128 stands for zero in the data rows.
A hidden rule labels the rows of this table. It goes by one to three of the table's principal directions, not those with the most spread.
c(127, 107, 134, 151, 94, 137, 138, 129, 120, 127, 132, 101, 146, 118, 124, 116, 134, 166, 161, 93, 96, 130, 159, 118, 100, 135, 147, 141, 122, 111, 130, 122) G
c(124, 130, 112, 136, 129, 121, 98, 166, 170, 88, 130, 111, 161, 135, 117, 115, 116, 123, 114, 150, 150, 119, 122, 122, 132, 161, 155, 126, 121, 135, 101, 143) E
c(126, 133, 95, 98, 174, 106, 76, 116, 189, 105, 102, 121, 146, 128, 132, 120, 120, 95, 96, 153, 169, 109, 150, 133, 170, 188, 92, 97, 127, 156, 95, 132) D
c(180, 181, 132, 95, 224, 88, 152, 85, 139, 188, 67, 145, 43, 125, 89, 149, 130, 80, 74, 177, 112, 106, 140, 151, 159, 112, 31, 112, 143, 196, 65, 136) C
c(152, 157, 122, 134, 151, 123, 125, 97, 168, 142, 113, 95, 129, 126, 116, 119, 132, 116, 126, 116, 108, 98, 148, 140, 137, 171, 80, 110, 112, 143, 70, 117) A
c(146, 125, 127, 144, 105, 112, 138, 126, 118, 131, 132, 99, 147, 120, 120, 111, 133, 143, 144, 119, 104, 131, 135, 122, 101, 118, 158, 144, 134, 113, 137, 150) H
c(164, 171, 125, 115, 147, 116, 179, 132, 80, 173, 127, 140, 78, 124, 110, 162, 107, 104, 114, 135, 99, 143, 122, 137, 119, 99, 90, 124, 143, 125, 117, 132) C
c(139, 160, 118, 129, 114, 134, 169, 158, 128, 163, 124, 108, 125, 124, 115, 158, 100, 119, 126, 114, 84, 122, 130, 130, 111, 137, 129, 112, 116, 147, 73, 138) G
c(150, 138, 109, 125, 130, 113, 127, 98, 131, 133, 126, 107, 139, 116, 125, 112, 130, 133, 142, 114, 109, 130, 166, 132, 116, 151, 94, 122, 127, 98, 129, 119) B
c(114, 103, 94, 104, 124, 133, 96, 139, 126, 94, 142, 142, 151, 123, 146, 133, 121, 133, 131, 125, 163, 149, 148, 120, 138, 159, 127, 124, 129, 109, 154, 123) G
c(126, 186, 138, 124, 190, 129, 138, 161, 150, 145, 102, 158, 72, 149, 111, 165, 96, 67, 76, 165, 154, 98, 81, 141, 176, 128, 89, 105, 124, 184, 58, 122) E
c(124, 139, 99, 98, 144, 106, 108, 124, 138, 108, 96, 137, 117, 116, 128, 135, 110, 121, 126, 134, 140, 143, 153, 135, 149, 151, 110, 120, 133, 143, 142, 134) C
c(169, 112, 173, 153, 152, 126, 146, 58, 86, 177, 145, 128, 98, 127, 129, 103, 182, 128, 122, 121, 120, 115, 128, 138, 119, 58, 102, 150, 159, 114, 147, 104) C
c(137, 106, 124, 132, 126, 128, 125, 71, 110, 145, 133, 122, 135, 118, 145, 110, 156, 146, 157, 94, 118, 122, 163, 122, 118, 134, 95, 136, 123, 96, 149, 112) C
c(174, 129, 122, 139, 123, 125, 142, 98, 98, 135, 159, 101, 133, 120, 119, 118, 142, 141, 143, 105, 107, 138, 148, 130, 103, 134, 103, 139, 137, 87, 134, 119) G
c(104, 108, 142, 120, 114, 141, 153, 166, 97, 147, 129, 172, 109, 134, 130, 150, 128, 135, 118, 153, 129, 145, 106, 117, 111, 67, 166, 142, 132, 138, 150, 138) A
c(93, 140, 121, 132, 64, 126, 145, 162, 110, 103, 118, 124, 141, 119, 136, 135, 92, 154, 174, 100, 99, 158, 125, 123, 108, 130, 180, 133, 118, 104, 180, 143) B
c(123, 91, 145, 166, 97, 132, 144, 173, 105, 140, 164, 113, 168, 137, 128, 113, 134, 141, 126, 134, 124, 116, 109, 94, 87, 92, 199, 149, 135, 100, 126, 155) C
c(134, 130, 131, 122, 158, 114, 115, 116, 154, 133, 106, 125, 121, 129, 119, 118, 135, 115, 107, 149, 135, 113, 136, 133, 142, 131, 112, 120, 134, 154, 106, 131) D
c(120, 126, 178, 139, 139, 149, 174, 148, 90, 174, 121, 171, 68, 141, 116, 156, 139, 126, 108, 149, 116, 123, 87, 127, 123, 45, 143, 147, 136, 168, 118, 126) C
c(114, 68, 155, 146, 96, 136, 104, 73, 98, 106, 139, 116, 142, 113, 153, 89, 163, 176, 172, 79, 130, 146, 168, 127, 123, 113, 142, 148, 153, 88, 215, 95) E
c(164, 159, 89, 98, 177, 105, 76, 78, 159, 83, 124, 109, 124, 119, 127, 117, 121, 99, 115, 126, 166, 138, 159, 159, 178, 203, 47, 101, 143, 119, 130, 101) A
c(76, 108, 159, 165, 78, 176, 141, 207, 130, 115, 157, 134, 153, 151, 141, 148, 114, 139, 132, 117, 138, 114, 64, 109, 122, 109, 220, 137, 109, 150, 109, 138) C
c(114, 113, 168, 157, 93, 156, 145, 96, 89, 126, 144, 126, 112, 126, 140, 119, 143, 165, 175, 75, 106, 139, 130, 132, 120, 111, 125, 143, 129, 96, 180, 90) F
c(98, 66, 180, 169, 98, 167, 136, 157, 117, 139, 157, 148, 144, 145, 133, 112, 170, 163, 128, 137, 135, 114, 99, 107, 97, 57, 200, 163, 124, 131, 132, 121) D
c(89, 104, 155, 148, 121, 126, 95, 168, 170, 84, 101, 125, 140, 135, 118, 104, 124, 142, 119, 150, 150, 119, 120, 123, 142, 122, 186, 135, 135, 160, 132, 132) D
c(102, 126, 130, 140, 98, 143, 106, 129, 145, 87, 116, 120, 134, 121, 136, 118, 122, 154, 160, 94, 129, 141, 143, 141, 140, 145, 147, 134, 120, 127, 152, 100) E
c(137, 119, 140, 146, 99, 146, 158, 134, 95, 150, 160, 128, 135, 131, 131, 132, 142, 143, 141, 115, 107, 133, 111, 121, 95, 93, 154, 146, 123, 107, 134, 130) F
c(94, 106, 151, 162, 87, 145, 150, 163, 122, 146, 131, 125, 148, 134, 135, 123, 127, 152, 148, 113, 105, 111, 118, 104, 98, 102, 184, 141, 111, 121, 122, 137) E
c(159, 175, 91, 101, 175, 105, 99, 78, 152, 112, 123, 119, 122, 127, 132, 126, 120, 88, 118, 130, 153, 121, 131, 149, 168, 192, 50, 102, 123, 121, 116, 122) G
c(115, 128, 153, 153, 108, 145, 143, 177, 128, 121, 138, 130, 127, 140, 115, 135, 120, 136, 123, 138, 124, 125, 93, 122, 117, 103, 175, 140, 124, 141, 114, 135) E
c(129, 168, 122, 130, 132, 128, 156, 198, 177, 143, 112, 111, 135, 142, 94, 155, 94, 107, 98, 165, 100, 101, 94, 120, 116, 152, 150, 110, 97, 181, 31, 170) E
c(126, 139, 139, 133, 122, 142, 138, 121, 121, 131, 134, 141, 114, 132, 130, 132, 134, 130, 135, 123, 124, 133, 112, 138, 128, 112, 124, 133, 121, 125, 135, 113) C
c(158, 145, 90, 94, 135, 99, 136, 125, 128, 140, 122, 118, 136, 116, 117, 135, 117, 116, 117, 148, 111, 146, 150, 131, 112, 140, 111, 116, 134, 122, 124, 154) D
c(117, 94, 160, 165, 101, 150, 169, 145, 86, 182, 161, 129, 144, 139, 141, 130, 145, 139, 136, 112, 108, 101, 103, 93, 89, 80, 169, 145, 121, 108, 116, 142) C
c(131, 113, 119, 133, 128, 130, 87, 99, 128, 83, 153, 129, 147, 129, 144, 102, 146, 134, 140, 118, 168, 138, 128, 134, 143, 145, 123, 139, 134, 92, 171, 107) G
c(79, 70, 158, 180, 36, 167, 111, 168, 128, 67, 158, 104, 184, 129, 142, 97, 139, 200, 186, 82, 122, 144, 122, 111, 97, 122, 236, 164, 116, 99, 181, 119) H
c(163, 180, 124, 126, 166, 110, 157, 127, 121, 169, 119, 123, 96, 132, 112, 149, 111, 84, 100, 141, 115, 109, 111, 136, 137, 123, 90, 114, 133, 146, 77, 138) H
c(40, 46, 200, 155, 82, 189, 112, 161, 86, 84, 148, 196, 110, 147, 160, 127, 152, 180, 152, 117, 176, 152, 83, 115, 141, 52, 211, 167, 139, 129, 228, 90) F
c(140, 154, 133, 100, 157, 120, 155, 125, 100, 159, 118, 160, 79, 130, 121, 159, 117, 100, 103, 152, 127, 139, 108, 138, 141, 98, 97, 119, 142, 148, 132, 134) B
c(188, 118, 118, 136, 145, 120, 116, 55, 91, 125, 168, 109, 131, 120, 130, 103, 170, 137, 143, 104, 137, 135, 145, 134, 119, 134, 84, 152, 143, 80, 156, 114) G
c(95, 57, 158, 156, 115, 154, 94, 111, 157, 120, 130, 114, 164, 129, 146, 92, 168, 164, 141, 105, 142, 99, 156, 112, 128, 133, 154, 136, 123, 135, 124, 104) H
c(132, 146, 116, 129, 110, 131, 143, 151, 114, 119, 145, 126, 134, 131, 123, 141, 109, 128, 137, 124, 119, 140, 112, 125, 115, 139, 135, 129, 119, 107, 131, 138) E
c(80, 83, 164, 165, 71, 176, 156, 204, 107, 139, 170, 151, 157, 149, 140, 139, 133, 154, 132, 132, 127, 123, 77, 98, 89, 70, 225, 151, 112, 121, 126, 136) A
c(138, 128, 137, 133, 114, 121, 149, 124, 96, 129, 126, 131, 110, 121, 115, 125, 129, 150, 147, 124, 103, 150, 136, 128, 105, 103, 131, 146, 136, 107, 162, 129) H
c(138, 182, 60, 83, 129, 94, 147, 168, 164, 157, 105, 109, 157, 119, 123, 160, 76, 86, 107, 152, 99, 126, 141, 125, 115, 178, 118, 84, 106, 142, 64, 178) G
c(108, 143, 100, 117, 110, 118, 109, 169, 174, 89, 113, 113, 162, 131, 122, 133, 99, 127, 130, 143, 132, 127, 112, 122, 132, 178, 163, 118, 104, 148, 110, 166) A
c(114, 85, 186, 153, 160, 155, 113, 34, 94, 159, 129, 156, 84, 131, 165, 106, 185, 134, 142, 82, 156, 100, 140, 137, 167, 86, 76, 140, 148, 124, 168, 59) E
c(189, 193, 89, 73, 197, 70, 176, 111, 119, 212, 87, 136, 79, 115, 99, 162, 104, 66, 75, 181, 91, 124, 152, 138, 122, 115, 45, 96, 142, 154, 69, 165) D
c(137, 157, 159, 149, 126, 143, 166, 136, 92, 146, 152, 143, 96, 142, 120, 141, 123, 117, 126, 129, 117, 130, 82, 135, 121, 91, 123, 135, 131, 110, 133, 115) C
c(120, 111, 151, 130, 127, 143, 123, 82, 81, 122, 140, 158, 96, 125, 150, 122, 149, 141, 150, 100, 146, 150, 131, 140, 143, 96, 105, 143, 147, 97, 201, 85) B
c(87, 93, 130, 117, 130, 132, 120, 161, 159, 141, 104, 145, 144, 131, 133, 131, 127, 131, 110, 154, 134, 112, 142, 108, 126, 122, 154, 118, 118, 160, 104, 142) A
c(102, 82, 102, 100, 106, 129, 104, 116, 125, 114, 127, 144, 159, 119, 155, 126, 143, 151, 146, 123, 144, 144, 147, 112, 122, 137, 152, 136, 119, 124, 171, 148) C
c(124, 137, 136, 135, 147, 115, 123, 138, 141, 127, 98, 128, 109, 127, 117, 126, 119, 120, 117, 138, 132, 115, 133, 129, 143, 122, 129, 129, 134, 154, 111, 129) C
c(172, 134, 93, 105, 135, 90, 120, 90, 154, 129, 106, 106, 142, 105, 103, 98, 148, 146, 133, 149, 95, 146, 190, 140, 95, 136, 99, 134, 128, 112, 127, 138) C
c(134, 94, 162, 164, 93, 136, 130, 65, 94, 126, 134, 109, 128, 116, 140, 94, 173, 179, 182, 72, 104, 132, 143, 130, 110, 97, 148, 169, 135, 105, 187, 112) C
c(76, 123, 147, 148, 130, 159, 121, 176, 141, 113, 118, 161, 115, 150, 139, 152, 117, 123, 124, 128, 161, 99, 78, 111, 157, 128, 163, 139, 100, 172, 100, 132) G
c(80, 78, 139, 143, 79, 156, 120, 165, 120, 105, 153, 144, 165, 135, 149, 119, 133, 162, 149, 121, 140, 139, 119, 107, 105, 110, 191, 142, 118, 101, 166, 125) G
c(119, 117, 150, 141, 132, 135, 131, 148, 134, 137, 124, 134, 121, 131, 121, 122, 131, 128, 112, 140, 129, 123, 133, 129, 125, 97, 142, 128, 140, 136, 116, 111) G
c(151, 159, 133, 124, 145, 132, 146, 117, 100, 138, 142, 142, 94, 133, 124, 147, 125, 108, 120, 128, 132, 136, 100, 142, 139, 115, 99, 129, 134, 125, 130, 119) F
c(94, 120, 106, 103, 77, 135, 133, 144, 127, 120, 130, 135, 158, 122, 151, 143, 114, 143, 153, 116, 115, 152, 119, 122, 114, 137, 171, 122, 110, 124, 163, 154) C
c(165, 205, 108, 139, 124, 106, 177, 133, 174, 187, 94, 69, 135, 119, 98, 138, 101, 104, 127, 118, 47, 92, 141, 139, 100, 159, 108, 101, 95, 157, 19, 154) G
c(106, 79, 142, 131, 140, 140, 81, 91, 128, 95, 127, 149, 127, 125, 150, 102, 160, 149, 138, 116, 172, 132, 152, 130, 155, 125, 118, 142, 141, 119, 176, 90) H
c(147, 122, 162, 128, 151, 134, 147, 53, 88, 169, 130, 145, 84, 126, 137, 123, 164, 129, 136, 110, 118, 124, 131, 140, 135, 91, 72, 134, 143, 119, 159, 99) G
c(126, 159, 116, 114, 121, 117, 161, 177, 125, 152, 118, 134, 121, 128, 116, 155, 93, 107, 110, 153, 106, 136, 114, 126, 113, 113, 145, 113, 128, 140, 104, 153) G
c(132, 105, 101, 122, 102, 110, 128, 149, 125, 132, 142, 112, 177, 122, 132, 118, 128, 137, 130, 141, 120, 134, 138, 103, 91, 129, 171, 134, 126, 104, 135, 171) F
c(187, 153, 75, 74, 194, 69, 136, 108, 120, 167, 82, 138, 91, 107, 102, 150, 125, 96, 88, 174, 122, 135, 168, 129, 129, 122, 76, 129, 145, 167, 94, 174) G
c(144, 129, 106, 108, 125, 126, 125, 119, 108, 109, 137, 136, 120, 117, 124, 132, 124, 142, 139, 123, 127, 164, 157, 138, 121, 138, 101, 130, 136, 98, 161, 110) H
c(100, 116, 127, 107, 162, 146, 66, 66, 133, 70, 117, 165, 96, 129, 159, 125, 141, 129, 145, 100, 193, 138, 139, 148, 201, 173, 64, 124, 129, 130, 186, 73) C
c(169, 148, 91, 140, 122, 121, 118, 115, 134, 116, 165, 77, 171, 121, 128, 112, 119, 121, 140, 97, 121, 126, 158, 130, 115, 189, 96, 114, 125, 72, 103, 115) C
c(94, 50, 144, 117, 123, 163, 81, 90, 118, 94, 158, 169, 143, 134, 164, 109, 180, 160, 139, 124, 184, 143, 128, 123, 143, 115, 135, 146, 131, 112, 198, 98) G
c(128, 131, 100, 135, 87, 130, 131, 195, 113, 97, 159, 123, 161, 127, 124, 137, 103, 136, 133, 134, 133, 157, 112, 119, 100, 123, 192, 142, 129, 100, 140, 148) C
c(73, 43, 172, 144, 109, 163, 114, 135, 112, 129, 144, 164, 142, 138, 155, 112, 165, 163, 133, 129, 156, 123, 126, 102, 120, 78, 173, 147, 134, 121, 172, 108) B
Which label does each new row get?
c(75, 79, 172, 149, 80, 157, 142, 132, 88, 130, 137, 158, 126, 133, 153, 122, 145, 169, 164, 105, 123, 139, 111, 111, 111, 74, 181, 153, 126, 110, 198, 119): G
c(158, 166, 143, 129, 159, 124, 167, 99, 104, 178, 124, 133, 83, 133, 119, 148, 130, 100, 116, 127, 106, 111, 107, 137, 134, 110, 80, 123, 129, 142, 99, 129): E
c(111, 121, 147, 119, 126, 139, 164, 159, 95, 163, 126, 177, 96, 135, 127, 155, 129, 126, 112, 157, 123, 138, 100, 121, 113, 59, 151, 140, 131, 143, 137, 137): D
c(159, 99, 162, 178, 139, 139, 119, 122, 156, 137, 144, 107, 141, 133, 101, 81, 180, 151, 113, 145, 122, 102, 147, 131, 98, 86, 142, 156, 134, 124, 81, 97): G
c(119, 105, 131, 159, 89, 154, 112, 128, 119, 94, 167, 120, 160, 129, 141, 103, 143, 160, 162, 95, 136, 139, 137, 126, 109, 132, 148, 146, 121, 71, 159, 93): B
c(118, 97, 195, 178, 128, 146, 144, 83, 91, 162, 137, 146, 103, 140, 142, 100, 178, 146, 145, 109, 127, 98, 102, 120, 121, 53, 140, 164, 134, 115, 158, 104): G
c(142, 148, 92, 109, 119, 105, 131, 101, 120, 130, 119, 111, 138, 112, 135, 128, 114, 128, 152, 106, 108, 141, 156, 130, 121, 161, 102, 119, 123, 102, 146, 140): E
c(148, 130, 109, 114, 138, 121, 123, 121, 151, 134, 128, 102, 145, 122, 120, 129, 126, 122, 117, 129, 117, 123, 152, 130, 126, 165, 105, 109, 126, 136, 94, 135): H
c(163, 173, 128, 105, 170, 108, 150, 59, 105, 160, 107, 143, 72, 124, 123, 142, 136, 105, 130, 127, 113, 126, 120, 148, 148, 128, 49, 124, 128, 136, 137, 129): D
c(135, 116, 79, 81, 165, 82, 63, 65, 146, 83, 96, 129, 138, 108, 145, 104, 134, 122, 133, 134, 172, 144, 177, 133, 166, 183, 81, 121, 143, 119, 183, 138): H
c(89, 78, 133, 148, 90, 155, 77, 111, 172, 69, 130, 117, 175, 128, 146, 91, 161, 180, 170, 99, 146, 123, 143, 123, 130, 163, 165, 148, 99, 125, 153, 111): A
c(181, 209, 83, 92, 148, 73, 184, 172, 112, 169, 104, 113, 103, 118, 88, 169, 68, 80, 94, 171, 81, 145, 121, 132, 106, 128, 111, 106, 139, 141, 84, 191): H
c(123, 141, 124, 109, 166, 137, 136, 158, 164, 153, 107, 151, 107, 137, 111, 152, 117, 105, 87, 167, 130, 111, 133, 131, 139, 132, 95, 105, 114, 170, 58, 120): A
c(117, 127, 150, 162, 120, 148, 124, 130, 136, 122, 134, 124, 129, 137, 133, 119, 138, 134, 138, 108, 134, 108, 110, 128, 134, 122, 144, 140, 117, 133, 113, 110): H
c(160, 182, 82, 104, 115, 103, 155, 140, 120, 132, 117, 112, 123, 111, 110, 149, 92, 121, 139, 125, 88, 157, 147, 140, 107, 151, 110, 119, 121, 112, 120, 147): H
c(106, 140, 165, 167, 127, 156, 111, 94, 121, 100, 140, 130, 109, 145, 151, 121, 138, 125, 156, 81, 157, 104, 78, 138, 172, 141, 122, 140, 117, 129, 149, 97): H
c(158, 159, 115, 126, 126, 121, 166, 124, 113, 168, 138, 100, 129, 123, 120, 144, 110, 114, 130, 111, 88, 122, 137, 127, 109, 147, 97, 109, 124, 114, 93, 137): H
c(128, 155, 133, 127, 131, 128, 140, 148, 149, 136, 119, 119, 122, 131, 117, 136, 108, 112, 114, 137, 113, 124, 126, 140, 131, 135, 119, 106, 128, 141, 98, 121): C
c(124, 97, 186, 142, 122, 154, 154, 83, 83, 155, 130, 151, 83, 130, 132, 129, 169, 159, 146, 108, 111, 133, 115, 134, 124, 67, 125, 154, 139, 141, 171, 107): E
c(130, 140, 133, 130, 113, 138, 152, 162, 118, 133, 141, 130, 124, 133, 117, 145, 114, 128, 122, 136, 114, 139, 110, 129, 114, 115, 145, 126, 127, 128, 118, 133): A
c(182, 169, 100, 129, 139, 103, 144, 129, 147, 149, 132, 78, 144, 120, 103, 127, 113, 107, 113, 131, 95, 119, 148, 136, 110, 159, 105, 110, 130, 124, 67, 144): E
c(83, 108, 171, 144, 102, 147, 152, 164, 93, 135, 133, 166, 111, 143, 139, 142, 125, 137, 133, 136, 134, 131, 75, 112, 123, 68, 187, 147, 130, 137, 166, 141): D
c(156, 157, 112, 119, 133, 120, 147, 128, 117, 143, 136, 123, 120, 126, 119, 141, 119, 113, 121, 132, 113, 136, 125, 137, 119, 129, 109, 123, 129, 120, 113, 133): A
c(129, 128, 140, 120, 151, 130, 114, 79, 116, 124, 113, 138, 92, 121, 138, 128, 137, 126, 135, 104, 141, 133, 145, 146, 163, 133, 82, 125, 143, 136, 155, 94): C
c(140, 146, 123, 111, 186, 100, 82, 57, 149, 99, 99, 141, 98, 127, 131, 103, 142, 107, 123, 139, 168, 122, 141, 149, 179, 157, 55, 122, 138, 127, 158, 106): C
c(172, 155, 72, 96, 152, 93, 99, 78, 146, 108, 127, 94, 149, 111, 128, 115, 120, 110, 132, 119, 132, 138, 173, 142, 141, 202, 61, 105, 131, 98, 128, 129): F
c(151, 163, 93, 119, 151, 115, 126, 162, 185, 133, 129, 92, 160, 132, 105, 133, 98, 96, 95, 154, 118, 104, 143, 126, 124, 193, 97, 88, 111, 135, 37, 141): D
c(104, 96, 142, 155, 105, 130, 100, 137, 147, 99, 121, 108, 157, 126, 135, 99, 137, 151, 143, 112, 138, 119, 139, 120, 129, 128, 177, 142, 132, 131, 141, 126): H
c(174, 171, 84, 85, 188, 96, 141, 134, 144, 164, 108, 126, 108, 124, 104, 159, 104, 79, 78, 169, 124, 119, 144, 132, 138, 158, 65, 98, 131, 159, 57, 156): G
c(114, 129, 131, 144, 100, 144, 137, 172, 148, 125, 131, 117, 147, 130, 121, 131, 116, 138, 129, 127, 112, 127, 126, 127, 110, 125, 166, 126, 116, 135, 99, 125): B
c(147, 133, 167, 155, 162, 154, 136, 76, 108, 155, 149, 141, 90, 141, 135, 125, 164, 115, 123, 108, 141, 100, 105, 141, 150, 105, 77, 136, 130, 127, 112, 83): F
c(158, 163, 87, 108, 145, 101, 123, 161, 180, 125, 114, 93, 153, 123, 99, 132, 99, 103, 97, 161, 113, 123, 148, 133, 121, 176, 116, 99, 122, 147, 59, 155): B
c(158, 137, 92, 111, 152, 107, 119, 135, 179, 146, 122, 76, 168, 120, 112, 125, 112, 104, 98, 139, 112, 104, 174, 123, 123, 194, 93, 86, 126, 140, 46, 143): H
c(108, 131, 141, 135, 113, 136, 143, 175, 133, 129, 131, 130, 134, 137, 123, 139, 108, 124, 118, 143, 123, 126, 104, 121, 121, 117, 162, 121, 127, 137, 116, 140): G
c(96, 96, 171, 131, 132, 140, 158, 139, 82, 174, 124, 174, 95, 137, 142, 144, 137, 127, 115, 142, 132, 122, 106, 109, 124, 54, 149, 137, 143, 139, 154, 130): F
c(90, 65, 137, 155, 60, 162, 107, 137, 127, 93, 172, 115, 196, 132, 157, 102, 153, 178, 170, 94, 136, 132, 121, 105, 100, 136, 198, 148, 110, 88, 171, 128): D
